(in the rows, 128 means zero)
X: rows in several groups, each row roughly a mix of its group's directions:
X (185 x 13):
[[104 148  78 137 110 109 100 155 137 138 147 113 148]
 [160 166 155 115 143 102 113 165 145 108 132 131 147]
 [127 161 137 113 137 138 150 139 107 179  90 140 116]
 [ 83 121 137 115 155  91 119 134 114 161 108 151 119]
 [114 153 110 130 162 104 126 158 107 102 120 102  93]
 [125 143 127 124 154 166 162 128 126  98 143 176 124]
 [163 139 136 122 178 110 158 112  98 143 122 141 141]
 [173 132 132 137 151 146 170 101 104 153 119 115 126]
 [151 109 132 148  93 113 113 141 117 155 110 149  81]
 [ 81 112 122 137 130  89 144 151 143 142  99 155 132]
 [ 85 142  97 148 132 163 108 161 129 109 135 146 119]
 [138 153  85 113 143 146 147 108 151  99 112  93 126]
 [158 119 134 118  98 103 159  87 164 118 133 118 138]
 [141 111 114 140  87 138 134 117 185 130 135 147 151]
 [115 110 130 145 161  79 153 124 130 167 111 141 137]
 [ 91 129  78 140 117 159 106 149 146 110 137 138 133]
 [129  97 173 137 113 143 150  84 145 139 119 144 141]
 [121  99 163 124 160 105 168 116 122 137 102 153 138]
 [105  92 117 154 128 154 158  85 102 130 124 132 117]
 [121 138 125 158  85 116 131  97 149 127 135 131 178]
 [128 124 168 139 140  70 114 141 120 120 123 160 139]
 [133 148 109 124  94 126 137 103 141 130 115  65 127]
 [114 103 103 145 132 152 160  77 114 124 113 109 113]
 [147 119 105 106 117 183 120 127 150 148 160 111 116]
 [136 104 115 148  86  97 109 156 128 160 129 141 101]
 [113 108 134 140 162  81 156 124 128 163 115 140 148]
 [136 164  80 156 138 134 144 144 121 165 110 122 133]
 [139  91 157 135 116 134 120  86 152 123 135 163 153]
 [129  84 111 171 128 118 128  96  93 129 109 115 128]
 [ 79 105 146 112 117 125 155 100 132 163 110 141 132]
 [ 89 148 143 160 138 128 131 123 107 153 120 101  87]
 [155  74 124 138 121 147 104 135 158 138 151 148 141]
 [ 87 171  83 119 121 146 142 134 152 122 124 125 132]
 [132 117 157 107 125 172 120 108 145  89 156 106 135]
 [156 142 119 118  94 178 117 125 124  98 141 111 102]
 [117 113 126 126  74 150 108 147 122 173 143 125 118]
 [120 145 125 100 163 126 150 141 108 109 119 121  73]
 [140 123 173 112 157 150 155  95 123 102 109 142 116]
 [135 117 107 140  85 145 133 123 180 139 136 152 149]
 [150 106 145 142 151 180 155 108 116 120 154 139 122]
 [143 133 166 139 142  69 114 147 128 107 119 142 142]
 [132 146 104 136  95 138  73 143 137 129 159 107 122]
 [ 89 109 148 114 144  89 108 132 129 153 107 163 131]
 [163 140 111 134 113 161 149 123 122  86 147  92 126]
 [ 91 131 107 141 129  84 136 157 137 145 100 159 126]
 [115 143 102 148 158 128 128 133 107 102 140  87  89]
 [123 146 116 129  80 117 144 108 176 109 134 118 150]
 [175 110 170 112 125  96 139 101 127 133 121 109 133]
 [139 173 114 140 136 120 130 173 123 102 120 102 100]
 [114 147 136 123 162 136 127 142  68 139 111 128  99]
 [134 115 100 146 144 155 165  82 120 104 113 113 118]
 [ 76 177  92 136 130 134 143 133 130 130 116 133 135]
 [119 172 140 110 135  97 152 104 100 138 116  94 138]
 [130 138 154 106 170 106 131 133  88 113 124 104  97]
 [147 128 121 157 140 132 169  82 120  95 114 110 136]
 [143 160 141  99 130 105  94 174 152 134 138 130 141]
 [165 114 172 123 128  87 140  97 112 130 133 111 133]
 [122 105 155 127 161 125 124 148 122 119 139 189 120]
 [106 168 147 120 158 118 133 139  84 113 111 113 103]
 [178 159 117 132 129 171 100 138 107 135 134 120 129]
 [116 157 100 133 151 114 133 150 113 107 121  87  89]
 [168 110 145 130 107 148 145 122 140 175 118 161 126]
 [135 134 172 121 122 107  99 169 126 150 148 157 138]
 [112 125  90 138 103  88 120 118 129 125  85  99 124]
 [133 146  92 124 115 183 163 104 132 128 132 115 125]
 [ 98 134 156 130 137  93 103 155 129 160 102 157 123]
 [134 171 100  92 147 156 143 120 156 111 130 112 115]
 [158 113 108 160 105 123 133 145 118 186 129 116 128]
 [132 142 129 118  88 172 114 118 136  93 141 113  96]
 [149 144  82 114 117 146 110 154 111 113 157  95 131]
 [123 164  91 146 146 131 144 129 109 121 134  90  90]
 [117 135  86 135  99 115  92 171 136 139 148 122 142]
 [146 123 147 125 106 113  84 164 127 157 159 144 138]
 [127 134  84 136 134 139 158 100 134  95  97  98 128]
 [149 107 125 142  81 113  96 158 124 151 137 141 101]
 [119  95 122 158 134 158 162  85 100 126 128 138 123]
 [115 152  95 135 151 129 153 138 113 119 127  84  89]
 [158 116 107  96  93 150 108 136 136 146 145 126 168]
 [139  99 142 154 126 107 150 109 110 168  93 130 104]
 [135 130 103 148  82 140 104 159 134 140 114 136  87]
 [ 94 113  91 141 119 150 153  96 114 121 100 102 116]
 [118 157 134 102 169 106 154 128  98 141 107 113 102]
 [103 160 117 126 155 164 124 154  93 152 111 140 113]
 [ 80 128 167 150 146 111 133 128 112 143 117 161 113]
 [140 166 105 122 151 107 142 125 145  87  98 107 142]
 [177 118 146 142 128 135 121 117 151  73 134 133 139]
 [118 116 100 138  88 129 126 126 176  96 154 132 137]
 [170 129 102 108 103 145 132 141 152  89 141 128 155]
 [ 87 119 149 122 151  92 120 128 120 162 106 160 122]
 [143  76 123 147 138 152  90 141 138 127 156 145 140]
 [ 96 139 148 105 164  99 151  96 131  96 126 140 131]
 [135 131 166 139 128  64 102 145 119 122 121 134 135]
 [119 104 103 125 125 146 158  66 133 127 149 137 136]
 [104 166 127 125 160 134 140 143  92 159  99 137 116]
 [170 112  91 111 127 141 132 108 146 103 154 141 156]
 [108 131 154 155 136  78 140 126 102 112  98 146 142]
 [109 149 149 149 160  98 143 142 128 103  99 124  90]
 [182 118 141 131 126 143 143 109 139  80 136 137 148]
 [132 141 128 148 124 119 172  84 122 124  95  94 140]
 [ 86 172  90 133 105 132 143 118 147 121 120 125 147]
 [ 97 113  83 145 125 153  95 141 144 105 149 130 147]
 [ 83 152 104 125 146 117 114 144 132  83 142 102 127]
 [103 106 139 148 169 117 139  84 108 107 136 135 106]
 [147 160 128  98 110 109  96 154 158 139 135  94 133]
 [141  88 167 113 119 120  99 127 145 129 121 158 163]
 [116 145 104 125 114 152 142 153 159 170 102 158 124]
 [144 117 129 140  82 123 126 106 170 135 136 129 172]
 [137 142 113 133  96 139 140 101 136 133 125  63 138]
 [131 127  94 156  87 108 118 156 130 166 127 129 106]
 [120 103  97 107 117 143 132  89 121 159 155 148 156]
 [155  98 160 123 169 126 108 138  88 145 125 126 115]
 [ 89 100 148 118 155  83 136 120 136 126 128 136 161]
 [102  99 134 113 147  94 105 119 140 146 119 176 142]
 [128  91  95 169 117 113 120 109  99 127  99 112 133]
 [102 123 102 146 148 137 161  89 109 100  99 117 123]
 [120 100 176 124 124 166 145 105 150 107 112 127 109]
 [118 116 112 108 105 145  85 159 138 166 154 118 130]
 [114 106 166 113 104 118 111 122 138 168 109 157 154]
 [ 83 112 153 143 140 117  97 118 108 166 122 115 108]
 [142 156  80 146 106 157 150 138 143 140 131 112 100]
 [132 147  70 103 134 126 113 155 105 118 150 105 127]
 [105  95 113 155 129 151 159  83 103 129 118 129 119]
 [117 110 110 133  77 135 101 132 119 169 132  96 125]
 [110 126 161 143 148  77 123 139 106 121 109 162 135]
 [117 133 130 130 157 152 111 168 103 171 108 150 118]
 [149  96 148 137 114 110  99 113 138  97 158 103 157]
 [108 146 135 122 182 128 121 153  84 143 117 126 110]
 [146 106 137 149  93 109 112 142 118 159 110 149  86]
 [123 162 109 107 137 163 116 132 141  92 158 108 154]
 [109 112 136 129 167  81 155 115 130 150 131 131 160]
 [ 88 144 116 135 161 139 111 164  91 117 127 131 104]
 [138  91 136 127 156 144  87 145  91 107 139 118 109]
 [114 156  67 142 132 129 144 160 134 145 122 120 148]
 [146 134 109 141  85 159 116 144 128 126 109 132  79]
 [113 106 160 141 107  88 102 147 110 153 129 160 128]
 [143 101 159 120 105 137 111 122 145 145 132 169 169]
 [124 164 121 136 132 119 146 158 136 110 103  85  91]
 [110 156 108 134  85 126  77 148 140 123 146 124 117]
 [138  92 131 111 122 135 118  98 129 151 147 168 169]
 [148 121 124 144 148 129 141 104 136  61 136 113 111]
 [118 100  97 146 130 160 154  83 113 122 117 108 115]
 [149 165 113 139 150 117 169 107  98 158 112 125 129]
 [139 139 168 113 161 102 136 125  82 125 120 108 105]
 [126 124 116  96 168 144 127 156 101 133 122 122  80]
 [125 112 161 112 142 170 142 107 155  96 149 110 144]
 [133 169  82 133 106 164 119 137 138 114 139 108 107]
 [113 122 111 137 159 142 167  97 121  88 100 126 111]
 [135 139 120 110 143 191 145 109 136 127 162 110 121]
 [154 100 122 133  84 130 131 105 173 120 146 131 149]
 [123 103 121 121  98 116  76 159 132 162 141 117 128]
 [135 133 157 137 130  66 100 145 125 133 109 110 146]
 [100 156 113 145 155 111 116 147 100 109 129 104  88]
 [113 147 111 111 109 140  81 148 146  93 161 122 134]
 [102 111 132 109 166 119 105 159 128 126 125 177 114]
 [113 116 111 131 131 184 162 101 116 123 143 149 108]
 [117 149 129 151  87 148  81 116 132 143 137  97 119]
 [ 94 159  96 143  93 136 135 113 155 109 136 127 157]
 [134 137 190 161 121 120 123 136 148 120  97 133 115]
 [133 145 156 140 133  63 108 143 119 116 114 124 147]
 [140 101 186 101 138 139 122 110 128  96 140 142 129]
 [156  88 114 133 110 135 123 113 173 147 141 140 159]
 [127  88 140 114 119 134 114 100 139 162 139 164 163]
 [170 107 114 111 102 160 120 115 133 139 153 126 167]
 [150 151 119 125  94 176 101 135 126 105 131 122  96]
 [158  83 143 139 123 118 104 103 126 105 163 115 148]
 [144  77 118 142 113 149 101 145 160 120 152 148 129]
 [173 145  96 120 121 151 160 128 134  90 145 119 139]
 [165 153 108 139 101 172 122 137 118 127 119 124  89]
 [168  90 159 135 100 103 136 101 136 116 150 129 125]
 [161  85 174 117 126 134 135 133 122 122 119 161 108]
 [126 142 120 134 170 107 159  96 131  91  97 119 137]
 [124  91 153 132 146 111 103 128 151  79 128 153 136]
 [135 112 125 101 108 162 108 133 150 170 166 131 114]
 [119 139 160 144 137  65 123 131 112 112 100 128 135]
 [115  97 171 123 144 146 164 101 162 115 133 124 126]
 [ 86 132 158 131 118 104 115 132 132 173  95 132 113]
 [138 158  96 126 126 133 118 170 116  97 138  88 111]
 [126 164 146 116 163 123 147 127  96 168  98 126 128]
 [136 152 145 130 163 102 163 108 134  89 102 142 127]
 [ 93 137 137 150 170  99 128 121 115 158 113 141  97]
 [171 112 157 120 108 101 156  96 140 154 122 130 137]
 [ 79 134 109 116 129 115 119 139 116 185 122 125 118]
 [ 91 113 130 120 164  98 117 149 122 124 100 168 121]
 [147 144  94 144 100 160 113 167 131 133 110 138  98]
 [178 157 112 136 147 120 123 122  94 161 145 117 141]]

one row of each group, then the others: which group is each in?
[147 147 110 135 100 148 156  91 134 130 127  80 136] : A
[ 91 161 111 126 163 148 121 155  98 146 108 131 120] : F
[122 102 177 116 157  91 126 110 111 130 126 146 153] : C
[111 106 145 109 121 119 110 141 137 174 123 169 159] : K

[120 162 130 130 146  99 121 178 121 114 102 112  99] : K
[ 85 151 108 132 136 117 111 155 105 156 126 101  97] : K
[134  95 155 150 110 109 134 127 127 158  98 150  88] : C
[121 128 132 111 175 135 120 154  85 128 120 123  87] : F
[ 89  97 135 107 151  87 104 120 126 130 116 160 133] : K
[163 130 131 134  83 168 127 127 142 102 142 100 142] : K
[ 98 145 127 119 124 124  78 118 138 108 162 101 154] : C
[123 152 144 116 176 111 147 128  89 153 105 125 112] : F
[143 151 161 110 129  97 169 116 109 149 104 126 104] : F
[ 86  92 150 116 112 115 105 139 162 101 135 138 127] : C
[ 81 142 127 133 128 103 114 143 140 142 100  98  90] : K
[ 72 130 123 128 104 127 118 146 164 103 113 143 109] : C
[120 170 104 145 140 110 170 101 111 153 112 118 126] : C
[111 119 132 120 166 131 118 154 121 116 138 191 122] : A
